A state moves one step at a time under one of 6 hidden systems, and each row is a state written as 20 numbers. Each run below is a few steps of one system.
X, path 1 (8 x 20):
[[-4.07  2.08 -3.07 -0.96  2.64  4.90  2.10 -3.15  2.31 -2.51 -2.58  1.09
   1.75  2.86 -0.33 -0.14  0.81 -0.65  1.49  2.31]
 [-2.80  2.33 -2.00 -1.67 -1.02  1.86  0.07 -2.99 -1.09 -2.01  4.46  2.99
   1.41  3.29 -0.27 -4.59  0.29  1.03  0.81  4.11]
 [ 1.57  1.54 -0.77 -2.16 -3.15 -2.74 -1.28  1.77 -3.51 -0.84  3.30  2.17
   1.66  2.93  5.28 -3.91 -0.74  1.06  0.57  1.34]
 [ 2.23  1.16  0.38  0.49 -3.37 -0.93  1.26  1.93 -4.07 -0.95  0.98  0.12
  -2.20  0.06  6.00  0.44 -1.98 -0.31  1.03 -5.22]
 [ 1.84 -1.91  1.26  2.35 -2.97  0.19  1.43 -0.41 -2.33  0.05  1.84 -1.45
  -5.67 -3.91 -1.35  1.16 -0.96  1.58 -0.86 -5.11]
 [ 2.27 -5.08  1.79  1.59 -0.02 -1.56 -1.51  1.41  1.98  2.10 -0.94 -2.82
  -3.02 -4.24 -2.86  0.87  0.32  3.00 -2.97  0.83]
 [-0.36 -1.76  1.80  1.34  3.31  0.27 -1.07  1.68  5.76  1.10 -4.12 -3.65
   1.12 -1.16  0.42  3.81 -0.17 -0.42 -2.50  2.45]
 [-3.75  2.79 -0.12  1.04  1.96  1.96  0.53 -2.90  5.34 -1.27 -1.24 -1.67
   2.74  2.13 -2.87  3.48  1.00 -2.87 -0.70  1.18]]
B, path 2, 8 rows:
[[-1.22 -1.68  3.72  3.39 -0.17  1.18 -0.35  0.19 -0.14  1.07  6.30 -0.36
  -3.06 -2.90  0.82 -0.41 -3.26  1.65 -2.57  2.50]
 [-0.47  0.17  3.78  2.84 -1.32 -4.75 -1.12  1.28  2.96  0.46  2.00 -3.69
   1.65 -0.66  0.71  4.65  0.53  0.07 -3.31  1.29]
 [ 0.51  2.00  0.25  0.20 -1.12 -1.07  0.88 -0.54  2.50 -1.58 -4.75 -4.47
   0.55  0.05 -1.01  5.16  1.95 -2.09  0.17 -4.72]
 [ 0.88 -0.33 -2.38 -2.70 -0.15  3.66 -0.03 -3.18  0.85 -0.90 -3.54 -1.71
  -2.53 -1.01 -6.25 -1.65  1.69 -0.19  1.77 -2.86]
 [ 0.57 -3.05 -2.49 -3.08  1.31  2.10 -2.15 -1.00  1.90  0.20 -1.12  0.77
  -0.34  0.37 -2.89 -5.34  0.81  2.94 -0.59  5.43]
 [-1.45  0.08 -1.69 -0.06  1.38  1.48 -0.91  1.17  3.42 -0.97  0.34  1.81
   2.39  3.90  5.72 -1.95 -1.65  0.49 -1.62  5.24]
 [-1.80  3.88 -1.19  2.74 -2.36  0.49  1.21 -0.91  0.78 -1.60  4.45  2.43
   0.93  4.38  3.81  0.73 -1.88 -2.90 -0.50 -2.45]
 [ 1.43  0.49 -1.45  2.03 -5.21 -4.31  1.34 -0.78 -2.80 -0.04  3.82  2.00
  -1.10  0.57 -2.06  0.73  1.57  0.83 -0.40 -5.00]]
B, path 3:
[[ 0.20 -0.53 -1.83 -0.62 -4.12 -3.47 -1.37 -2.38  1.32 -0.99  2.89 -0.59
   0.30  1.21 -5.67 -1.66  3.60  2.90 -1.88  1.89]
 [ 1.32 -1.85 -3.55 -1.81 -1.84 -1.64  0.60  1.47  1.33 -2.75 -5.03 -1.49
   0.47  2.27  4.69  0.28  2.31  4.13 -0.97  1.38]
 [-0.75  0.80 -1.55  0.63 -0.80  6.63  1.82 -1.40  0.63 -2.75 -0.18 -0.68
  -4.34  0.82  4.25 -1.16 -3.08 -0.06  0.30 -2.35]
 [ 0.08 -0.60  0.75  1.92 -3.47  0.49 -1.61 -2.20  1.27  0.11  7.44  0.11
  -3.13 -0.30 -3.05 -3.05 -1.51  0.84 -2.68  0.70]
 [ 1.83 -2.49 -0.59  1.62 -3.07 -5.89 -1.37  2.29  3.21  0.17  0.05 -1.40
   1.11  1.24  1.67  1.92  1.80  2.80 -4.17  1.49]
 [ 0.05 -0.08 -1.88  1.93 -0.50  1.99  2.62  0.40  2.69 -2.11 -4.96 -2.17
  -1.78  0.82  3.85  4.48 -0.35 -0.33 -0.69 -4.48]
 [-1.23 -0.34 -0.96  1.44 -0.85  4.83  1.29 -4.17  1.20 -0.85  1.85 -0.66
  -4.82 -1.62 -5.45 -0.94 -0.51  0.17 -0.27 -2.61]
 [-0.06 -3.17 -1.07 -0.45 -1.39 -2.18 -1.67 -1.16  2.61 -0.14  1.55 -0.86
   0.06 -0.29 -3.82 -1.91  2.61  4.54 -3.08  5.40]]
H, path 4:
[[ 0.18 -1.82  2.66 -2.80  0.40 -2.06 -2.84  0.49  0.71 -0.03 -0.50 -3.92
   1.12 -2.15 -1.86 -1.33  1.90  3.51 -1.10  6.48]
 [-1.13  2.18  0.17 -2.43  1.39  3.14 -1.05  0.52  3.31 -2.59 -3.56 -3.29
   1.72  2.44  5.44 -0.13 -1.23 -0.88  0.30  2.98]
 [-0.89  3.77 -2.17 -0.95 -1.10  4.75 -0.24 -3.51  1.74 -1.60  1.65  0.84
  -0.74  3.11 -1.91 -2.68 -1.72 -3.80  1.40 -2.97]
 [ 3.17 -0.84 -1.61 -0.26 -2.64 -3.42 -3.52  0.34  0.54  2.40  4.24  3.28
   0.40  1.65 -3.79 -4.30 -0.21 -0.93 -1.20 -0.55]
 [ 3.09 -3.20 -1.70  1.37 -0.10 -3.71 -0.42  4.79  0.27  1.84 -1.51  2.89
   0.89  1.31  5.95  0.31 -1.10  1.00 -1.67 -0.28]
 [-1.71 -0.88 -1.19  3.74  1.68  3.10  4.90  0.10 -2.35 -0.36 -1.00  2.63
  -2.71 -1.17  3.28  3.18 -1.61  0.15  0.86 -3.82]
 [-2.66 -0.49  2.56  2.84  0.00 -0.53  2.26 -2.60 -2.67  0.79  4.30  0.27
  -1.77 -3.84 -5.63  2.09  1.11  1.42 -0.27  0.18]
 [-0.61 -0.51  3.53 -0.67 -0.20 -5.31 -1.31  1.31  0.68  0.17 -0.73 -4.17
   2.92 -1.64 -0.65  2.90  2.91  2.15 -1.41  4.16]]
S, path 5:
[[-1.02  1.27  3.19 -2.31  1.14  0.91 -1.50 -1.01 -4.44  0.91  5.12  0.99
   0.36 -2.03 -2.12 -4.35 -1.23  0.13  1.99  3.78]
 [ 1.94  0.70  2.59 -3.04  0.20 -4.20 -3.35  3.69 -0.94  0.89 -0.71 -1.59
   3.88  0.68  4.17 -1.00  0.07 -0.12  0.28  3.63]
 [ 1.06  2.87  1.51  0.10  1.66  0.28  0.32  2.08  0.14  0.31 -3.74 -1.42
   1.71  0.46  3.68  3.67 -1.66 -4.74  1.92 -4.80]
 [ 1.26  0.90  1.05 -0.30  1.72  2.38 -0.89 -1.25 -1.08  2.58  0.48  1.10
  -1.42 -2.05 -6.25 -1.21 -1.37 -4.39  2.23 -4.38]
 [ 2.53 -3.78 -0.35 -2.82  2.96 -0.54 -3.01  1.59 -0.20  3.18 -1.73  1.60
   0.51 -1.83 -3.62 -4.29  0.33  1.23  0.33  3.87]
 [-1.35 -1.51  0.06  0.17  5.22  1.07  1.04  2.93  0.58  0.75 -4.30  1.46
   2.60  0.16  5.22  1.62 -0.88  0.22  0.35  3.78]
 [-4.06  3.73  1.82  2.46  3.28  1.24  2.56 -1.14 -1.81  0.74  2.43  2.76
   2.78  0.53  0.15  2.95 -1.14 -4.19  1.97 -0.55]
 [ 0.79  1.90  0.61 -1.99 -0.91 -4.56 -1.31 -0.56 -3.88  1.83  2.81  2.60
   3.25  0.15 -5.07 -1.71  2.29 -1.50  2.11 -0.35]]
S, path 6, 8 rows:
[[ 1.68  2.80 -1.18 -1.63 -5.23  0.44 -0.28 -0.72  1.22 -3.76 -1.33 -4.06
  -1.76  2.36  3.46  0.18  0.02 -0.22 -0.06 -4.29]
 [ 2.43  0.16 -0.99 -0.11 -3.51  3.73 -1.81 -1.59  2.73 -1.18  1.48 -2.32
  -5.03  0.25 -0.86 -2.71 -2.46 -1.08 -1.04 -4.25]
 [ 2.61 -3.73 -0.76  1.26 -1.29  1.54 -3.20  0.49  5.07  1.15  1.91 -0.82
  -3.60 -0.39 -1.01 -3.27 -2.42  1.27 -3.89  1.37]
 [-0.47 -3.66 -0.86  4.49  1.17 -0.31 -0.20  1.31  6.18  0.98 -0.20  0.12
  -0.52  0.67  1.86  2.44 -1.01  1.35 -4.72  2.29]
 [-3.31 -0.71 -1.11  5.83  0.35 -1.13  3.33 -1.41  3.32  0.06  1.33  1.36
   0.40  0.81 -1.90  5.45  1.25  0.26 -2.77 -0.70]
 [-2.14 -0.63 -2.58  1.86 -2.40 -3.04  2.89 -3.00 -0.69 -1.24  1.49  1.38
   0.29  0.36 -5.50  2.20  4.41  3.10 -0.75 -0.18]
 [-0.90 -0.94 -3.39 -1.87 -3.35 -1.42  2.50 -1.86 -2.34 -3.63 -1.70 -0.87
  -0.82  0.71  0.19 -0.21  4.34  5.99  0.27  1.25]
 [-2.00  1.78 -0.76 -1.35 -3.23  3.20  2.43 -2.04 -1.70 -5.06  0.43 -2.67
  -2.69  0.95  4.83 -0.82 -0.01  3.35  0.70  0.41]]
P, path 7:
[[ 0.63 -1.39 -2.66 -0.87  1.48  3.81 -0.81  1.49  4.59 -1.27 -4.59 -0.71
  -0.63  2.42  5.45 -1.11 -1.90  0.20 -1.10  1.56]
 [-2.70  0.98 -2.44  3.58  0.62  4.88  1.85 -2.35  2.86 -0.58  3.28  3.49
  -1.54  2.67  0.77 -0.41 -2.89 -1.89 -1.11 -0.96]
 [-0.45  0.15 -2.91  1.95 -2.39 -4.10 -0.26 -1.28  0.72  0.90  4.87  4.62
   2.14  3.37 -3.25 -1.23  1.69  0.21 -1.75  0.68]
 [ 2.16 -1.53 -3.20  0.03 -2.72 -5.75  1.41  2.44 -1.78 -0.55 -2.64  1.75
   1.60  1.89  3.25  1.53  2.85  2.95 -0.41 -1.54]
 [-0.12 -1.44 -0.79  1.60 -1.87  1.89  4.05 -0.39 -3.27 -2.28 -1.46 -1.20
  -4.88 -2.44  2.82  2.37 -0.05  3.21  0.49 -4.06]
 [-1.50 -1.20  2.60  0.96 -1.99  1.13  0.26 -2.67 -0.90 -1.08  4.77 -2.75
  -3.91 -3.44 -3.43 -0.96  0.10  3.66 -1.59  2.15]
 [-0.33  0.18  2.69 -1.45 -1.53 -3.04 -3.09  0.71  3.20 -1.20  0.89 -4.81
   2.20  0.49  1.32  0.17  1.28  2.13 -2.67  5.69]
 [-0.32  3.14  0.04 -0.38 -1.12  1.52 -0.29  0.18  4.32 -2.76 -3.37 -4.37
   1.01  2.76  4.39  2.78 -0.66 -2.47 -0.58 -1.97]]
X, path 8:
[[-1.38 -0.94 -3.85 -0.39  4.61  2.81  0.98  0.64  1.81  0.59 -3.68  4.49
   2.49  2.85  2.15 -0.88 -0.55 -0.67  0.92  2.85]
 [-4.58  2.09 -1.28  2.01  1.67  2.33  3.19 -1.86 -1.93 -0.99  3.94  4.80
   1.57  2.25  2.28 -0.26 -1.12 -0.34  1.04  2.41]
 [-1.21  1.67  0.50  0.18 -2.85 -4.18  1.04 -0.36 -5.34 -0.47  5.87  2.77
   1.82  0.66  0.79 -1.22  1.27  1.88  0.64  1.63]
 [ 2.56  0.22  1.50 -1.99 -2.77 -4.59  0.40  2.79 -5.98 -0.49 -0.86 -1.10
   0.43 -1.37  3.66  0.56  1.33  1.99  1.81 -1.99]
 [ 1.28 -0.21  2.88 -0.76 -0.43  1.92  1.54  0.54 -3.51 -0.95 -2.47 -4.03
  -4.05 -4.44  1.39  1.92 -0.91  0.45  1.81 -4.36]
 [ 0.78 -1.94  3.64  0.08  0.84  2.86 -1.79 -1.27  1.24  1.05  1.00 -4.21
  -4.17 -4.96 -4.70 -0.66 -1.42  0.39 -0.99  0.16]
 [ 1.73 -1.69  2.51 -0.41  2.42 -0.71 -4.76  1.71  5.35  2.98 -0.64 -2.54
   1.27 -0.92 -2.69 -0.63 -1.13 -1.94 -2.32  3.25]
 [-0.33  2.05 -0.66  0.71  3.01  0.28 -1.57  0.77  5.39  1.44 -2.84  0.55
   3.88  3.14  0.02  2.23 -0.75 -5.31 -0.34 -0.58]]
P, path 9 (8 x 20):
[[ 3.92 -2.15  2.63  0.92  2.10 -2.72 -3.41  3.71  1.66  4.75 -0.69  0.00
   0.53 -2.07 -1.77  0.48 -1.84 -3.31 -1.07 -1.83]
 [ 0.95 -2.97  0.82  2.35  5.10  0.09  0.15  2.38  2.44  3.59 -4.58  0.59
   0.42 -2.43 -1.71  3.66 -0.73 -2.15 -0.35 -1.42]
 [-2.96 -1.33 -0.11  2.01  5.76  2.30  2.40 -1.40  0.75  1.75 -2.79  1.97
   1.12 -2.06 -4.85  3.15  1.04 -1.04  0.87  0.81]
 [-3.58  0.77 -0.92 -1.49  3.91 -0.03  1.85 -2.03 -1.80 -0.04 -1.65  2.22
   3.84  0.04 -4.22  0.54  3.29  0.61  2.32  4.22]
 [-2.24  2.85 -0.47 -3.99  1.68 -0.27  1.65 -0.55 -4.80 -1.91 -2.11  1.33
   3.83  1.17  1.54 -0.84  2.23  0.41  4.25  2.35]
 [-0.29  3.74  1.25 -3.61 -0.51  1.83  0.84 -0.55 -6.49 -1.57  1.14  0.52
   0.21  0.01  2.79 -2.83 -1.14 -0.95  4.40 -1.19]
 [ 2.44  1.58  3.37 -2.40 -1.24 -0.16 -2.61  1.30 -4.81  1.34  4.39  0.00
  -1.20 -1.90  0.77 -4.22 -2.84 -1.74  2.05 -0.94]
 [ 3.75 -0.68  4.51 -0.31  0.52 -2.40 -3.93  4.18 -0.87  3.45  1.74 -0.79
  -0.01 -2.24  2.16 -1.23 -3.27 -2.34 -0.43 -0.63]]
G, path 10:
[[-1.70  0.21  1.11 -2.05  4.56  0.23  1.68  1.85 -4.27  0.09 -3.22  1.36
   3.00 -0.99  3.71  0.50  0.45  1.05  3.09  3.81]
 [-2.44  2.82  3.04 -2.66  3.16  3.28  0.99 -0.50 -5.07 -0.88  0.51  0.10
   1.04 -1.46  2.44 -1.55 -1.69 -0.89  3.96  2.44]
 [ 0.18  2.79  4.19 -4.15  1.29  0.09 -2.55  0.33 -4.32  0.88  2.44 -0.90
   1.88 -1.67 -0.61 -3.61 -1.15 -1.90  3.07  2.44]
 [ 3.15  1.20  3.39 -4.04  1.67 -1.22 -4.07  3.41 -1.81  2.00 -1.53 -1.71
   2.31 -0.98  1.98 -2.49 -1.62 -2.83  2.17  0.68]
 [ 2.79  0.18  1.69 -1.76  3.49  2.67 -2.18  2.97 -0.98  2.60 -2.63  0.69
  -0.18 -1.12  2.31 -1.69 -3.82 -4.50  2.21 -2.45]
 [ 1.34 -1.14  0.77  0.04  4.77  2.25 -1.41  1.45 -1.39  4.35  0.45  4.36
   0.13 -1.60 -2.30 -2.68 -3.00 -3.69  1.79 -0.38]
 [ 0.09 -1.94  0.70  0.32  5.57 -1.67 -0.89  2.69 -0.94  4.30 -0.54  4.61
   3.64 -0.81 -0.89 -0.52 -0.59 -1.54  0.81  3.26]
 [-2.12  0.64  0.52  0.11  5.59 -0.04  1.84  2.12 -2.26  1.55 -2.56  3.54
   4.19  0.30  3.25  2.26 -0.43 -1.70  2.30  2.23]]
G, path 11, 8 rows:
[[-0.97  1.47 -1.20  0.58 -4.19  1.37  0.51 -1.15 -0.74 -2.66  5.80  1.07
  -1.96  2.71  4.36 -3.31 -1.95  1.81 -1.14  0.92]
 [ 1.53  0.80  1.90  1.73 -5.37 -4.44 -1.11  0.82 -1.67 -0.08  6.53 -0.48
  -0.87  0.30  2.06 -0.48 -0.91  0.97 -1.92 -1.32]
 [ 3.22 -1.08  2.32  2.04 -3.26 -4.54 -0.22  2.60 -1.08  0.84  0.05 -2.76
  -1.88 -2.29  1.66  3.51  0.12  0.44 -1.50 -4.94]
 [ 1.41 -2.67  0.79  2.25  0.27  1.04  1.52  0.16  0.28  0.79 -3.02 -2.63
  -4.32 -4.17 -2.65  3.50 -0.13  0.40 -0.44 -5.01]
 [-1.16 -3.20 -0.12  1.46  2.39  2.55  0.17 -2.27  3.39  0.82 -1.78 -1.71
  -2.43 -3.14 -6.63  1.47  1.09  1.21 -1.43  1.01]
 [-2.79 -0.56 -1.00  0.52  2.07  0.95 -0.50 -1.87  6.32 -0.71 -1.84 -1.65
   2.26  1.54 -3.28  1.60  2.02  0.56 -2.20  4.86]
 [-3.07  3.66 -3.02 -0.07 -0.59  1.22  0.76 -2.38  4.56 -3.04 -1.10 -0.11
   3.23  5.43  1.09  1.21  1.29 -1.51 -0.49  1.12]
 [-0.43  3.41 -4.57 -1.51 -4.36 -0.06  1.01 -2.59 -0.62 -3.02  1.77  2.26
   1.05  5.13  0.55 -2.49  1.43 -0.24  1.09 -2.17]]
H, path 12 (8 x 20):
[[-0.18 -3.07  1.06  5.61 -0.09 -1.63  1.20  2.04  3.35  0.97  0.92 -0.66
  -1.80 -1.23  2.88  4.60 -1.29  1.44 -4.23 -0.21]
 [-2.90 -0.49 -0.83  4.29 -0.22  0.12  3.89 -2.01  3.03 -1.56 -1.65 -1.72
  -1.10 -0.35 -1.30  6.44  1.97  1.07 -1.93 -2.15]
 [-2.32 -0.62 -1.82 -0.10 -1.83 -1.20  1.79 -3.69  1.28 -2.38 -0.99 -2.14
  -0.14 -0.22 -5.68  2.05  4.82  3.67 -0.85  1.21]
 [-0.83 -0.78 -1.90 -3.26 -1.97 -1.06 -0.52 -1.16  1.00 -3.18 -1.49 -2.56
   0.90  1.42  0.20 -1.93  3.40  5.03 -0.90  5.42]
 [-1.36  2.00 -1.79 -2.54 -2.29  3.36 -0.07 -1.44  0.93 -4.29  0.44 -1.49
  -0.43  3.20  5.23 -3.27 -0.75  2.00 -0.05  3.03]
 [-0.04  2.91 -0.79  0.07 -4.35  2.42 -1.08 -2.27  0.86 -2.22  5.75  0.12
  -2.04  2.91  1.76 -3.67 -2.65 -1.08 -0.73 -1.33]
 [ 3.29 -0.17 -0.18  1.88 -5.08 -3.29 -2.77  1.19  1.65  0.88  5.00  0.40
  -1.61  1.50  1.09 -1.46 -1.75 -0.70 -2.96 -2.98]
 [ 3.40 -3.08 -1.77  3.39 -2.79 -2.59  0.33  2.92  2.00  0.78 -1.20  0.10
  -2.59 -0.01  3.53  2.31 -0.84  1.03 -2.95 -4.40]]

Which system made each of these runs?
path 13:
[[-4.14  0.25 -0.01  0.90 -0.76 -2.98  2.28 -2.38 -0.31 -1.99  1.53 -0.55
   2.50  0.37 -2.21  2.47  4.03  3.90 -1.06  4.81]
 [-2.32  3.16  0.42 -1.89 -2.87 -1.27  1.70 -1.39 -0.27 -4.65 -1.76 -4.63
   1.74  1.60  3.08  2.55  2.84  2.37  0.51  1.32]]

G
path 14:
[[ 1.62  2.69  0.80 -4.59  0.09  0.35 -0.54  0.50 -6.37  0.06 -0.66  0.87
   0.93 -0.48  0.79 -3.32 -0.21 -1.75  4.82 -1.92]
 [ 2.81 -0.05  3.01 -2.57  1.02  1.20 -2.15  2.32 -5.16  2.07  1.48  0.73
  -1.46 -2.82  1.51 -4.00 -3.27 -1.41  2.59 -0.89]]

P
path 15 (2 x 20):
[[ 3.05 -3.81 -0.25 -1.18  1.57  4.02 -0.38  1.12 -1.51  1.29 -2.85 -0.44
  -5.10 -3.95 -0.49 -2.44 -2.20  1.03  0.99 -2.21]
 [-0.04 -3.26  2.77  2.86  3.66  3.32 -1.39  1.24  2.81  2.73  1.74 -0.18
  -2.52 -3.17  0.10 -0.54 -4.05 -0.38 -2.28  2.53]]

X
path 16 (2 x 20):
[[-0.92  4.05  1.54 -2.93  1.53 -0.69  1.50 -0.24 -4.78 -0.62 -2.88 -0.48
   3.11 -0.41 -0.37  1.86  1.67 -2.74  4.72 -2.30]
 [ 1.54  1.84  1.73 -4.38  0.90  2.03 -0.72 -0.57 -5.41  0.52 -1.03 -0.61
  -0.89 -2.54 -2.49 -3.07 -0.29 -1.70  4.58 -2.07]]

P
path 17 (2 x 20):
[[ 2.14 -1.68 -2.34 -1.53  2.75  2.13 -2.06  2.81  4.32  0.62 -5.59  0.07
   0.94  2.04  3.97 -1.27 -1.58 -1.07 -0.66  1.29]
 [-2.15  0.05 -2.42  3.38  2.92  5.37  2.37 -1.03  2.09  0.43  0.64  4.30
  -1.45  1.65  1.29  0.34 -3.17 -2.60 -0.09 -1.58]]

P
path 18:
[[-0.46  0.89 -0.97 -2.13 -1.12  3.21  0.73 -0.10 -3.87 -2.11  2.46  1.78
  -1.55  1.22  5.55 -4.74 -2.02  1.92  1.59  1.75]
 [ 0.86  0.60  3.62 -0.15 -2.02 -1.16 -1.81  1.35 -3.69  0.68  6.82  0.29
  -1.05 -1.35  2.89 -3.40 -2.91  0.67 -0.15  1.64]]

G
path 19 (2 x 20):
[[-1.49  3.15  3.77 -0.39 -0.12 -3.14  1.44  0.84 -6.60  0.14  3.25  0.90
   2.61 -1.38  2.03  1.31  0.39 -0.45  2.67  0.23]
 [ 1.27  2.78  4.62 -2.18 -1.01 -2.46 -0.28  1.45 -5.13 -0.29 -0.44 -3.50
   0.64 -2.62  1.60  1.59  0.10 -1.27  2.79 -2.58]]

H
path 20 (2 x 20):
[[ 2.74 -5.01 -1.25 -2.01  2.53 -1.79 -1.85  2.45 -1.08  2.92 -2.53  2.31
   0.35 -1.94 -1.94 -3.17  0.89  2.64 -0.02  3.33]
 [-2.19 -1.30  0.46  0.59  5.25  3.26  1.56  1.93 -0.47  0.49 -1.84  2.10
   1.02 -0.26  5.38  0.19 -2.42  0.52  0.74  4.22]]

H
path 21:
[[-0.38 -0.98 -0.85 -3.01 -0.07 -3.67 -1.88  0.43  0.06 -0.41 -0.30  0.27
   3.84  1.54 -0.39 -2.14  3.23  3.29 -0.63  6.71]
 [-1.26  2.65 -1.54 -2.41 -0.15  1.81  0.92  0.68 -1.15 -3.18 -1.71  0.13
   2.09  3.52  7.49 -1.09 -0.57  0.40  1.77  1.85]]

H
path 22, 2 rows:
[[ 1.49 -1.41 -0.32 -4.37  0.64 -1.35 -0.16 -0.27 -4.99  0.62 -2.42  0.26
   0.12 -2.59 -4.13 -2.72  2.85  2.65  3.14  1.09]
 [ 0.15 -1.25  2.73 -3.61  3.23  1.87 -1.58  2.17 -2.70  0.28 -1.16 -1.09
   0.42 -2.23  3.59 -3.19 -1.61  1.68  1.71  5.36]]

H
path 23, 2 rows:
[[ 0.50 -0.79  5.48  1.72 -1.21 -2.27 -1.53  2.31  0.63  0.43  2.55 -4.64
  -1.23 -3.06  3.39  2.41 -1.85  1.00 -2.64  1.31]
 [-0.07  1.40  1.89  1.48 -0.45  1.23  0.38 -0.18  3.99 -1.44 -3.18 -5.64
  -1.29 -0.75  1.11  4.83 -0.47 -2.19 -1.09 -3.62]]

H
path 24, 2 rows:
[[-0.15 -0.74  2.42  2.73  2.75  1.22  0.42  1.62 -3.21  3.24  4.67  4.42
  -1.07 -2.20  1.16 -1.13 -3.99 -2.18  0.59 -0.56]
 [-0.14 -0.90  3.73  1.67  3.16 -4.44 -0.14  2.47 -3.37  4.04  1.83  2.39
   2.84 -2.88 -1.85  2.16  0.23 -1.00  0.58  1.23]]

G
